[ -9 -13  -1  10  39] Out: 10
[ 10   1  44 -42] Out: 44
[-32  48  26 -42] Out: 26
[-24  37  32  23 -48  34 -44] Out: 34
[-47  25  48  13   1   9] Out: 1
[ 20   5 -51 -38  11 -13  32] Out: -13
---
411,-221,103,-531,-187
553,-464,-465,116,405
-750,430,1,-555,257
: -750

55,-402,682,-809,-975,-141
-840,-710,-403,-966,-791,-46
-107,-697,-698,236,-699,699
: -107

24,37,49,14
90,61,44,12
96,29,33,12
: 96

176,99,73,196,183,123
45,202,119,49,61,248
174,71,180,194,146,23
: 174

2,5,3,3,4,8,4
2,5,4,2,2,5,8
7,4,4,7,5,1,5
: 7

4,7,1,8,4
4,4,2,7,4
3,3,2,5,5
: 3

3,5,4,0,5,6
4,2,6,3,6,4
8,3,5,3,5,3
: 8
---
[-49  -9 -29 -29 -35] -> -35
[  8  -2  -6   0 -14 -50   9] -> 9
[-24 -34  49 -16  -1] -> -1
[ 11 -36 -28 -42] -> -42
[  6 -48  37 -12  17] -> 17
[46  8  7 13] -> 13
[49 13 37 52 28] -> 28
[-49  29 -20 -40   1 -47 -46] -> -46
---
((3.000, 7.408, -19.036, 21.242, -6.842), (-2.338, 14.866, 3.000, -12.859, -20.597)) >> -6.842
((-107.82, -133.58, -105.50, -35.67, -1.92, -77.92, -165.95), (41.51, -65.23, -70.77, -191.21, 65.49, -118.76, -81.48), (-117.84, -91.85, -82.45, 161.86, -133.18, -30.65, -112.13)) >> -165.95
((0.026, -0.020, -0.052, -0.056, 0.026), (0.216, 0.139, 0.093, 0.066, 0.209), (-0.125, -0.060, -0.016, -0.001, -0.123)) >> 0.026
((-4.0, -15.7, -6.4, -8.6, 18.8, -4.0), (-4.3, -14.9, -6.5, -7.9, -10.3, -17.6), (-16.3, -5.0, 4.4, -6.2, -23.7, -0.8)) >> -4.0
(28.4, 102.5, -28.2, -162.6) >> -162.6
((-110.119, -104.780, 49.656, 180.070, 65.278), (-118.013, -112.800, 49.656, 184.190, 67.535)) >> 65.278
---
array([5, 7, 5, 4, 1, 5]) value 5

array([151, 222, 198,  63,  27]) value 222

array([18, 91, 18, 17]) value 18

array([226,  26, 198,  37]) value 226

array([[17, 86, 20, 82, 15, 42, 53],
       [65, 88, 43, 66, 35, 48,  7],
       [83, 40, 86, 21, 17, 59, 47]]) value 21

array([51, 26, 39, 80, 18]) value 26

array([[8, 6, 5, 1],
       [2, 2, 2, 3]]) value 2

array([9, 0, 2, 8, 1, 8]) value 2

array([4820, 9059, 8010, 2256, 5787]) value 9059

array([[6940, 1925, 2778, 7522, 2619],
       [5698, 8674, 5328, 4989, 9316],
       [6960, 4499, 8658, 5427, 4979]]) value 4499
---
[ 20  46 -10 -36  16]: 20
[-22  10   0 -37  11   5]: -22
[34 36 27 19 52  9]: 34
[-27  18 -16   7 -41 -24]: -27
[-28 -49  11  24  36]: -28
[24 29  6 21 36 48]: 24
[-39  21  -5  29  -8]: -39
[ 20  13 -27  19 -24 -40]: 20
[ -6 -39 -12  -4 -51  28]: -6
---
[[ 16  32  49  14  39  25  25]
 [  1  10 -19  -1   5  -7  -8]] gives -19

[32 42  7  1 37] gives 32

[ 44  19 -14  -1 -16  26] gives 19

[[-16  13   8 -42  17]
 [-45   5 -29 -34 -48]
 [-15 -21  13   6   6]] gives -15

[[ 33  -3   0 -28 -18]
 [ 52 -21 -22 -33  -6]
 [ 30   0  30 -52 -13]] gives 30

[[11 27 30 14]
 [15 30 50 17]
 [ 1 -2 17  5]] gives 17

[ 37  13 -16  -5 -11  10  -5] gives -16

[[-16   0 -23   4 -24   3]
 [ -6  14  23 -25 -23   4]
 [ 19  11 -27  18 -41 -27]] gives 11

[[ 20 -11  14   7  30   2  20]
 [-29  29 -21  -3 -21 -25  -2]
 [ -2   4 -10  27 -44  26   5]] gives -10
---
Q:
[[ 20 -20   0 -26  33 -10   4]
 [ -9  40  11 -17   5  33 -18]]
A: 0

Q: [-45 -32  17 -29  47  -3]
A: 17

Q: [ 17  -4  -3 -43]
A: -3

Q: [ 32 -35  -5  37  26   4  21]
A: -5

Q: [-47  -7  18 -33]
A: 18

Q: [ 12  39 -19 -30 -27]
A: -19

Q: [-31  51  47 -33  45]
A: 47

Q:
[[ -8 -15  -6 -44   4 -26]
 [ 15  19   8  43  -4  20]]
A: -6

Q:
[[-24  -3  35   7   7]
 [-20 -23 -19  -2  20]
 [ 38   8  20  18   1]]
A: 35

Q: [25 27 40 39]
A: 40
---
8369	1972	9352	7720 value 9352
14	41	121	224	113	242	69 value 121
478	958	489	449	693	129	735 value 489
45	41	85	1	50 value 85
601	187	444	456	829	584	168 value 444
-8	-24	-32	-29	-13	12	39 value -32
297	757	145	415	454 value 145
---
Q:
[[ 48  -7   5   5   3 -16]
 [  7  29  23   1  30 -12]]
A: -12

Q:
[[-41 -46  34  -6]
 [ 16   4 -36  49]
 [ 20  -4 -30  47]]
A: 47

Q:
[[  2 -45 -44  48 -33]
 [ 44 -49 -33 -17 -29]]
A: -29

Q:
[[-13 -24 -31  -3 -29  23  21]
 [ -2 -37 -18  -2 -23   7  35]
 [-44  18  -4  -6   1  17 -21]]
A: -21

Q: [  8 -19  -6 -40 -13   9]
A: 9

Q: [-41   4 -30 -38 -31   9  43]
A: 43
---
[[10, 7, 38, -16, -40, 18],
 [-33, -12, 16, -13, -5, 44],
 [-30, -27, 23, 7, 12, 32]] gives 7

[[-48, 22, -50, -46],
 [3, 31, 3, 3],
 [46, 38, 48, 44]] gives 38

[[-20, -17, 16, -17, -18, 12],
 [-20, -44, -19, 32, -18, 8],
 [-20, -48, 19, -34, -18, 12]] gives -34

[[7, 39, 23, 12, 4, 12],
 [25, -4, -16, -37, 1, -37],
 [7, 37, -26, 12, 4, 12]] gives 12

[[15, 12, -19, -11],
 [-35, -16, 10, -39],
 [23, 11, -14, 2]] gives 11

[[-6, -2, -4, -4, -4],
 [41, 44, 43, 43, 42],
 [-39, -38, -38, -38, -37]] gives -38

[[40, -6, 19, 0],
 [-28, -6, 32, -33],
 [5, -9, 0, -13]] gives -9
---
[122 312 637 615 866]	866
[228 518 101  73 942 661]	661
[583 192 934 594 656 816 674]	674
[3 5 1 2 3 0 8]	8
[8934 3923 1880 3101 3032 7336 9157]	9157
[32 48 29 20 76 43]	43
[2 6 4 7]	7
[73 18  1 29 77]	77
[ -3   1 -17 -46  40   8]	8
---
[-15  -2 -39  19  17  37] Answer: -15
[ 44  14   9 -18] Answer: 44
[-18  46 -19  16  22  37] Answer: -18
[ 10  -9 -13  44 -12] Answer: 10
[ -6   8  12  44   3  13 -28] Answer: -6
[-6 -3  7 46  6 15 -8] Answer: -6
[-38  34   3  30] Answer: -38
[  2 -12 -19  47  50 -32  39] Answer: 2
[-30 -42  20 -43   1 -10  23] Answer: -30
[-28 -41  -5 -31 -34] Answer: -28
---
219,313,-186,-332,132
266,619,288,-471,120
512,-525,-270,28,-583
ans = -186

875,740,163,901 ans = 740

4434,8684,6747,4632,4435,7325
5412,7667,6548,1741,6441,6030
5309,8162,6440,2823,5610,6417
ans = 4632

2,6,2,8,3,3 ans = 8

-362,-138,-691,654,192,-811,-337 ans = 192

218,-581,581,359,50
-71,102,-65,392,-277
-754,512,-512,330,-96
ans = 581

230,116,232,109,179,97,48 ans = 179

6267,1168,8242,4198,7541,7951,3393 ans = 7541
